Turns, then the turns between two rows, first turn first; the first pair answered
turn B:
[ 24.2  15.6 -10.5 -12.5  28.1   9.8  -2.9  38.6   4.0  29.5   2.7 -15.1
  -2.1   4.5 -16.9  11.2  10.8   3.8   3.2   2.2  22.1   9.5 -11.7  26.6
   9.3   6.7  -6.8   3.2   4.9   1.5  24.1   8.3  16.3  -2.7  22.2   2.7
  -9.9 -11.4  22.9 -26.3  18.8   2.5  -7.4 -18.7  14.0   6.4   9.7  -0.2
  11.1  23.8 -21.6  19.0 -16.2 -16.8  10.9 -11.7  22.3 -18.5  -8.6  -3.2
  16.9  21.2]  ->  [ 25.7  20.3 -10.2  -6.2  34.3   6.7  -8.1  37.8  -0.9  26.7   4.7 -14.6
   2.0 -12.8  -8.4   2.3   9.4  -1.8  10.8  -4.8  13.1   5.5  -7.1  20.8
  11.5   7.4  -3.4  17.6   0.8   2.2  26.0   6.4  15.3  -2.9  23.8  12.1
  -2.0 -13.9  19.9 -29.4  19.1   1.2  -7.3 -15.7   4.6   4.8  19.0   1.4
   4.3  22.6 -28.6  16.4 -16.3 -17.6  -6.4 -16.1  18.0 -23.0  -3.4   0.1
  21.3  22.0]
[-21.3 -44.9   3.2 -22.1 -17.9   2.9   5.4 -38.1  32.8 -27.0  15.3 -12.0
  -2.2  -9.7  -1.9   6.7   3.6 -18.8 -30.4 -11.0 -29.1  11.3  28.3  19.7
  -8.4  18.8  -6.6  -3.5  -2.9   9.7  27.5 -23.7  24.9  -5.9  -1.3   4.8
 -12.2  -4.0  -2.8 -21.6   0.4  39.2  -9.4  23.2 -31.4 -18.8  -7.7   6.7
  21.2 -10.6  45.2   3.8   1.4  -5.9  32.6   4.9  34.3  24.1  -9.2 -16.1
   1.1   2.2]  ->  [-12.0 -40.6   4.5 -29.6 -13.9   4.9   3.6 -35.8  30.1 -22.8  21.0 -13.6
   4.2 -18.5   1.7   8.2   7.5 -18.6 -28.0 -10.7 -28.9  13.5  28.1  17.6
 -13.0  19.4  -4.1   2.6  -9.7   7.2  33.3 -18.8  26.7  -3.2  -6.7  10.8
 -11.0  -7.9  -2.7 -23.4   4.8  43.3 -10.9  26.3 -33.0 -14.2  -8.5   8.9
  13.6  -9.6  42.9   8.0  -2.1  -8.9  28.9   5.0  35.0  23.8  -5.1 -17.3
   4.3   8.2]
[  2.6   9.9  12.7  10.4  11.0  -2.8  -4.8  17.4   2.3   1.8 -19.8  -0.8
   1.3 -22.2   6.8 -10.4 -17.8  -4.9   8.7   7.1 -28.2  -8.1   4.5   2.8
  37.2   1.0 -16.1   4.6 -26.6  -5.5  -4.7   3.9  -8.8  -1.7   1.1   3.2
   5.2   8.2  -9.3  19.6 -16.0 -12.0  -6.1   0.2   7.3  12.6  26.3  29.1
   1.1  -8.9  -6.6 -11.8 -15.7 -10.7 -48.1  22.4  19.8   5.9  10.1  -3.7
  -9.8   9.5]  ->  [ -4.7   2.4  14.2  18.1   2.4  -8.7  -6.7  13.4   2.2  -1.7 -25.2   3.3
  -3.5 -12.3  -0.8 -13.6 -20.5  -5.9   9.3   3.4 -28.7 -10.2  -3.4  -0.8
  41.8   4.2 -18.0   4.3 -20.0  -3.8 -17.0   1.5 -15.0  -5.3   3.4  -2.0
   1.9  12.5  -9.6  29.8 -21.9 -13.2  -4.0  -6.6  11.4  -1.8  22.7  23.2
   4.9 -13.1  -3.7 -16.2 -12.0  -3.1 -45.1  23.3  18.5   8.2   5.8  -0.7
 -13.7   5.5]
turn M:
[  4.3  16.1  15.0  31.3 -10.4 -14.8   2.9   1.1  -3.2 -10.3  -6.6  17.2
  -8.7 -21.2  41.3  11.0  -5.4  -4.9  21.2   4.5 -27.3  13.3  20.1   0.8
   3.0 -27.2   3.4  12.0  -7.7   6.3 -14.0 -27.8 -13.6   7.3 -12.2  -1.0
  16.4   8.4 -26.2  -5.0   4.8  21.4   2.2 -24.0 -30.3  -1.0  31.4 -22.9
  10.8 -15.7  -2.3  -4.5 -10.2  -4.2 -26.7   9.8 -19.3 -23.5  17.9 -41.5
  -0.2  -5.8]  ->  [-11.3   7.7  19.4  39.1 -22.8 -14.5   9.5  -1.5   6.6 -18.5  -8.1  16.0
 -14.1   0.2  29.1  12.5  -5.1   0.8  21.8  12.0 -22.4  14.0   8.5   6.1
   7.2 -28.4   2.7 -18.6  -4.1  13.9 -13.7 -26.3 -13.2  11.9 -21.1 -17.2
   6.5  17.5 -15.1   5.9   3.2  22.4 -10.3 -28.9 -16.1  -2.1  11.1 -17.7
  25.6 -23.4  12.6   2.9 -16.7   0.9   3.8   9.1 -12.0 -16.3   5.4 -52.5
  -4.7 -19.5]
[-16.6   9.6  -6.9  15.6  -3.6   5.3 -12.8  30.4   4.8  -3.3 -12.0   9.7
  38.7   2.3   7.3   8.3  -8.1   0.1   5.0 -10.4 -50.1 -22.6  30.0 -19.8
 -23.9  -3.0  -8.6  15.6  36.5 -23.4  18.2 -28.1   0.0   1.4  33.4   9.6
  20.4 -19.5 -55.7   3.9 -29.8  41.6   4.4  18.1 -17.2 -23.0 -26.1 -16.7
  38.7  -8.2 -12.3  -9.8  46.7  21.7 -25.0 -18.9 -19.6  -7.7   6.3  38.1
   7.5  -5.3]  ->  [-18.4  12.8   2.5  20.3 -15.9   4.3   2.4  34.3  11.7 -13.7  -3.0  11.2
  46.5 -17.8  19.1  -1.8  -7.4   5.8  32.1  -2.4 -60.7 -30.2  25.3 -18.9
 -20.4  -4.8  -2.2 -21.3  16.9 -10.1  39.8 -13.5   1.1  12.6  14.4   2.5
  24.2 -22.0 -47.4   3.0 -17.8  36.5 -23.2  21.4 -12.8 -14.7 -27.6   0.3
  41.2 -14.9  -6.7   6.4  34.3  11.6 -16.5 -23.0 -23.2 -10.4   6.4  22.0
   8.9 -15.2]
[ -8.1   8.7 -13.9  18.5 -14.2 -35.0  18.6  25.8  25.9  11.2 -15.9  -0.3
  -1.7 -61.0  18.5  17.8 -18.3  10.7  24.2  15.7 -17.6  21.1 -33.4  -2.9
  10.1   9.6  12.6  11.2 -10.5  -4.2  -2.5  10.5  -2.2  19.3  10.9   3.5
  13.4  12.0  -0.3   2.7  29.2   1.1  27.8  -5.9 -17.0 -12.7  10.1  34.1
   3.2 -23.7  -6.3   1.9  10.4  13.9  11.4  -1.7  -9.9  10.4  21.3   6.6
  19.9  -9.5]  ->  [-20.3   1.3 -14.4  26.0 -22.1 -32.1  21.3  19.9  35.0   8.1 -21.7   0.2
  -9.1 -36.3   5.7  20.4 -15.8  13.6  17.8  17.2  -9.1  22.6 -39.0  -2.1
  11.4  15.7   8.2  -1.8   0.1  -3.2 -13.2   9.1  -2.5  20.0  10.2 -12.5
   3.6  17.6   7.2  14.7  24.6   3.5  26.5 -14.5  -6.2 -18.3  -4.5  29.8
  10.5 -25.7   7.8   4.8  13.1  22.0  32.4   1.9  -7.1  18.8  13.5   0.7
  12.9 -15.8]
[ 19.6  -3.8 -14.4   0.8   8.7  20.1 -35.1   4.2  -6.5 -11.3 -22.0  10.2
 -31.9  26.9 -16.5  14.4 -13.6  -5.4 -33.8 -12.9  26.6  -7.6   0.3 -13.2
  14.3  -7.7  17.4  27.1  34.6 -10.1  -4.2 -25.2 -11.4  11.8  16.2 -11.9
   9.1 -18.1 -17.7  19.6 -35.6  14.9  31.7 -13.2   5.2  -6.3  -4.6  -3.8
   0.1   5.0 -13.3 -17.4  -6.8   3.9  -0.8  29.2  15.5  10.4 -16.9  25.1
   7.4  -1.7]  ->  [ 38.6  14.7  -6.1  -0.7  11.8  18.9 -30.8  13.8 -15.6 -18.2  -4.4  14.5
  -4.3 -30.8  17.4  -1.5 -19.3  -8.3   0.4 -17.9  -4.1 -21.9   5.5 -15.5
  12.2 -17.9  24.7  26.0  -2.6  -3.1  30.8  -6.4 -11.9  21.1  -4.0   9.0
  28.5 -31.7 -26.0  -0.4 -15.8   4.6  13.6   0.0  -9.4  15.5  24.0  14.7
 -14.0   2.4 -28.0  -3.8 -16.4 -16.4 -38.1  20.4   1.6  -4.7  -4.1  22.0
  20.7  -0.9]
turn P:
[-24.8 -19.7  -2.5 -13.2  20.5  -4.0   4.1 -22.2   4.5  -0.1  -7.4   8.8
  -1.0 -15.8 -53.5 -19.7   0.9  -6.5   8.7  24.6  -2.1  20.4   1.3  22.8
   5.7  -2.7  11.8   7.0  -1.7   4.5 -20.4  35.7 -32.3 -20.3 -17.7 -25.1
   2.0   5.0 -10.4 -23.6 -33.3  -3.9   3.0  15.0  11.1   2.6  -5.7  -0.5
   8.3  -3.1  38.0   3.3  18.7   8.9  29.4 -15.1   5.1  30.9 -27.7  -3.4
  22.9  12.7]  ->  [-18.9 -15.6  -7.3 -12.8  29.8  -2.7  -0.6 -21.9  -4.1   6.2  -8.4  11.1
   4.9 -21.9 -47.2 -22.6  -2.0 -11.9   5.4  14.9  -8.5  22.2   8.7  16.0
   4.4   0.3  12.9  33.3   2.0  -6.5 -28.9  30.1 -35.2 -27.4  -8.7 -12.9
  10.2   0.0 -15.9 -28.3 -38.7  -4.2  16.6  15.6   4.1  -5.0   5.3  -8.1
   2.6  -3.1  30.0  -7.1  24.2  13.4   8.6 -16.2   1.8  26.5 -19.8   7.6
  25.1  20.8]
[ 28.0  30.4  -3.8 -20.6  49.6  37.9   4.0  26.1  25.0  16.1  30.4  -5.6
 -11.5   4.0 -19.7  33.8  -1.0  25.2 -12.7   2.0  -2.9  26.9   6.2  34.9
 -14.5  -0.4 -25.2 -34.3  -3.9  -7.6  30.0  33.1  20.0   5.1 -21.0 -17.9
 -29.2 -12.4  22.7 -29.2  22.4  -0.5 -41.0  17.9  22.7  28.5 -26.4  -1.8
  18.7  18.4  20.7  29.1 -22.5 -25.7  33.5  -8.1  27.8  -5.7  -7.2 -14.5
 -14.6  -4.9]  ->  [ 31.9  42.0  -8.8   0.1  71.8  24.1 -15.4  12.2  -2.2  14.2  18.5   7.4
   5.7 -48.4  17.0   7.1 -19.8  -6.4   5.7 -35.9 -39.4   9.1  27.6   2.3
   5.5   1.1 -29.6  47.8  -2.0 -18.2  12.2  16.3  -5.6 -23.6  10.4  18.3
  17.2 -19.9  -8.2 -25.4   3.9 -15.0  -7.5  19.5 -17.8  -1.9  38.8 -17.8
  -4.2   3.8 -21.7  -7.8  -2.4  -4.4 -57.5 -15.8  -0.9 -27.7   8.9  23.7
  -7.6  -0.3]
[ -6.8  -4.2   7.8  -1.9  -1.5  -2.2  -6.1   0.1   1.3  -5.2   6.9  -8.1
 -11.7   2.2   4.2  -2.3  14.7   1.7  -2.1  -2.2  -1.0   0.1  -1.5   3.1
   3.9  -6.2  -1.0  -6.7  -2.7  -0.9   4.9   1.3   3.3  -3.5   4.8   3.5
  -3.6  -6.4   8.2  -3.2  -7.9   5.9  -2.0  -6.4   1.7   5.0   3.3   6.7
   0.8  -4.0   1.3   1.7  -4.0   8.5  -0.2  -0.9   2.7   0.7   3.1  -4.7
  -2.3   8.7]  ->  [ -3.7  -2.7   6.9  -2.4   4.4   2.0  -8.6   0.9  -1.3  -3.1   6.6  -6.5
 -12.4   0.7   2.9  -2.0  10.4   0.3  -2.9  -5.8  -1.3   0.7  -2.7   2.5
   4.9  -3.4  -2.4   0.3   2.5  -3.0   2.1   3.2   4.8  -4.1  11.6   5.2
  -0.8  -7.3   5.4  -2.8  -9.0   4.7   1.1  -4.1  -0.4   3.1   6.0   3.8
  -1.2  -2.7  -1.4  -0.6  -2.2   9.7  -5.2  -1.4   3.4  -0.1   1.8  -2.3
  -0.3  10.7]

Each pair is 2 to 4 turns apart.
[-10.6  22.3 -16.7   8.4   1.4 -16.7  -4.0 -29.8  -4.2  -6.0  -7.1 -26.0
  14.8  -7.3 -16.0   6.4 -18.5 -31.6  16.2  -8.7 -20.1 -22.6  19.3  -6.3
  -1.2  -4.3  -6.4  15.6  -2.3  19.1 -23.5   2.9   0.4 -33.3  -8.8  19.5
  18.0  -1.3   1.7  13.3  16.0 -10.6  -9.4 -12.8 -11.4 -19.5  12.1  -1.4
  -7.0 -23.3 -26.5   0.4   5.9 -11.7 -14.8   2.4 -13.8 -33.0 -10.4 -11.3
  20.6 -27.7]  ->  [ -0.2  18.5 -22.7 -22.0  11.9   3.5  -6.9 -15.4   2.6   9.2   0.1 -40.1
   0.6  26.8 -39.7  33.4  -5.2 -19.9 -21.8  11.6  12.2  -5.3  17.0  12.6
 -24.8  -0.4  -3.5  11.5   7.3  12.7 -21.9   0.3  21.3 -15.7 -15.1  12.8
 -10.9   6.5  13.6  -0.7  18.9   4.1  -4.5 -10.4   6.5  -1.7 -14.4  -4.2
  -6.5  -1.3  -6.6   9.6  -1.1 -25.8  23.7  10.6   8.6 -19.5 -12.1 -19.8
  14.8 -13.4] : P, B, M
[-12.4 -12.4 -11.9  28.0   0.2  -3.0 -23.3   2.6 -13.2   2.5  -1.7  14.8
 -12.1  -4.4  18.4 -12.7  -1.4 -12.2  -4.1 -23.0  -3.3   0.9  31.3  -3.6
  10.1   9.1 -11.8  28.3  17.1   5.6  -9.0  -8.9 -13.3  -5.6  35.6   0.3
  16.5  15.7  -0.4  19.5 -13.9  -1.0  23.5 -15.5  -8.4 -21.2  26.6 -14.9
  -6.1 -11.9 -15.7 -31.6   2.2  10.1 -30.2   9.5  -9.9  -9.2  -5.0  12.3
  -8.4 -15.6]  ->  [-22.7 -14.8   1.1  37.4 -21.3  -8.8 -12.8  -0.4  -3.0  -9.0   1.1  17.7
  -5.2 -18.0  24.0 -25.1  -1.1  -5.0  20.0 -15.6 -15.1  -8.3  25.7  -3.3
  20.7   4.7 -11.5 -11.5   2.3  20.6   5.9   9.8 -14.5   0.0  19.3 -13.5
  17.5  16.3   3.8  26.7  -9.2  -4.0  -4.6 -15.8  -1.6 -15.9  22.1  -4.1
   3.9 -23.3 -11.4 -17.8  -0.5   5.3 -21.8   3.9 -17.4  -8.3 -10.3  -1.0
  -5.8 -30.4] : M, B
[ -6.2  -1.5  -3.9   4.7 -33.6   2.3  34.3  11.5   5.3  10.9   9.3 -16.5
  21.1 -34.9 -17.5  -3.8 -22.3  28.2  34.0 -10.5  13.8  -4.0  -8.5   8.0
  -2.9 -17.4  15.5 -44.3 -46.5  27.2  17.3  24.6  13.9  15.8 -38.4   6.3
  31.5 -13.3   4.2   4.0  13.1  -5.5  -5.8  14.9   8.3  17.4 -33.1  -9.9
  -2.0 -21.2  -7.4   0.7 -13.6 -46.0  -2.1 -31.5   3.6 -14.1  24.1  16.3
  18.7  -0.9]  ->  [-29.3 -21.0  -4.8  23.4 -48.9  -6.0  34.1  -1.3  10.9   6.7  -5.7 -12.8
   3.4  -1.5 -38.9   2.5 -21.6  28.5  24.7 -11.9  26.5  -0.4 -20.5   3.6
   6.6 -10.4   5.6 -56.2 -24.6  30.8  -2.6  15.4   2.8   9.6 -28.8 -18.5
  20.9  -3.0   7.3  26.3  -0.7  -1.2  -2.0   1.9  18.8  -3.0 -49.8 -17.5
  13.7 -28.3   4.6  -8.2  -8.9 -26.0  20.3 -29.5   4.0  -2.8  11.1  17.3
   8.7 -19.5] : P, P, M
[-21.2  -7.4 -20.4   2.4 -16.7 -16.7   6.5  21.6  16.7  -9.9  17.0 -23.7
  11.5 -14.5   6.6 -20.3   1.6   3.3  24.6  12.5  10.3  13.7 -11.0   6.2
  -4.9 -14.1 -17.3 -48.8 -25.7  21.8  18.6  13.5  -5.0  -4.6 -26.8  -7.0
  15.4  -5.7  12.1  -9.1   3.9  -4.3 -46.9  31.8  11.3   3.6   3.0  19.8
 -13.0  -4.6 -13.2   6.4  -4.9  -8.0   9.4   3.5   4.2   1.9 -14.6 -25.7
  -3.3  11.5]  ->  [-36.9 -25.2 -29.2   3.7 -13.0 -14.5  -1.2  11.8  21.1  -2.3   5.0 -26.4
  -9.7  34.9 -24.4  -2.2   3.4   1.9  -7.4  12.2  31.0  21.8 -14.0   5.9
  -3.4  -2.4 -26.6 -35.8   5.8  14.7 -15.7  -5.3  -8.9 -17.7  -7.7 -18.1
   0.9   8.4  15.0   9.2 -14.9   1.8 -23.9  22.1  19.5 -18.4 -11.8  -2.0
  -7.6  -3.3  -3.7  -9.4   7.2  13.6  30.9  11.1  12.5  11.3 -24.0 -13.1
 -15.0   9.9] : B, M
[ -8.4  14.5  17.0  22.7 -20.0  -8.7  -2.8 -25.4  14.0 -21.7  -4.0  21.0
  29.3 -42.5  16.1 -34.4  -9.9  -2.7  41.0 -24.9 -34.3  -5.6   3.9  -3.1
  31.9 -16.8  -1.1  -8.0 -12.3  20.7  17.9  -0.8 -19.5   3.1  -4.3   1.9
  19.6   2.5   2.9  21.4  -3.5  -0.8 -39.9  -3.6  -4.9 -12.7  23.6  -3.2
  -0.5 -18.2  -5.5   6.4  -5.5  -5.9 -19.7 -13.9 -25.5  -2.4  -3.3  -8.7
   4.0 -19.9]  ->  [-25.2  -7.2   7.2  28.5 -22.9  -8.6  -8.5 -40.1  22.6 -12.6 -23.4  18.0
   3.4   9.6 -13.9 -16.6 -10.8   0.1   5.1 -24.6  -8.5   0.9  -1.5  -4.3
  34.1  -1.8  -8.0   1.1  22.9  11.1 -22.7 -22.6 -27.0  -9.3  15.7 -14.0
   1.8  18.9   4.2  44.5 -24.7   7.0 -20.2 -17.0   6.7 -36.0   5.1 -22.7
  11.9 -12.8   8.4 -11.0   4.2  18.7   5.8  -4.7 -13.7  11.0 -16.0   1.4
 -12.0 -23.5] : B, M
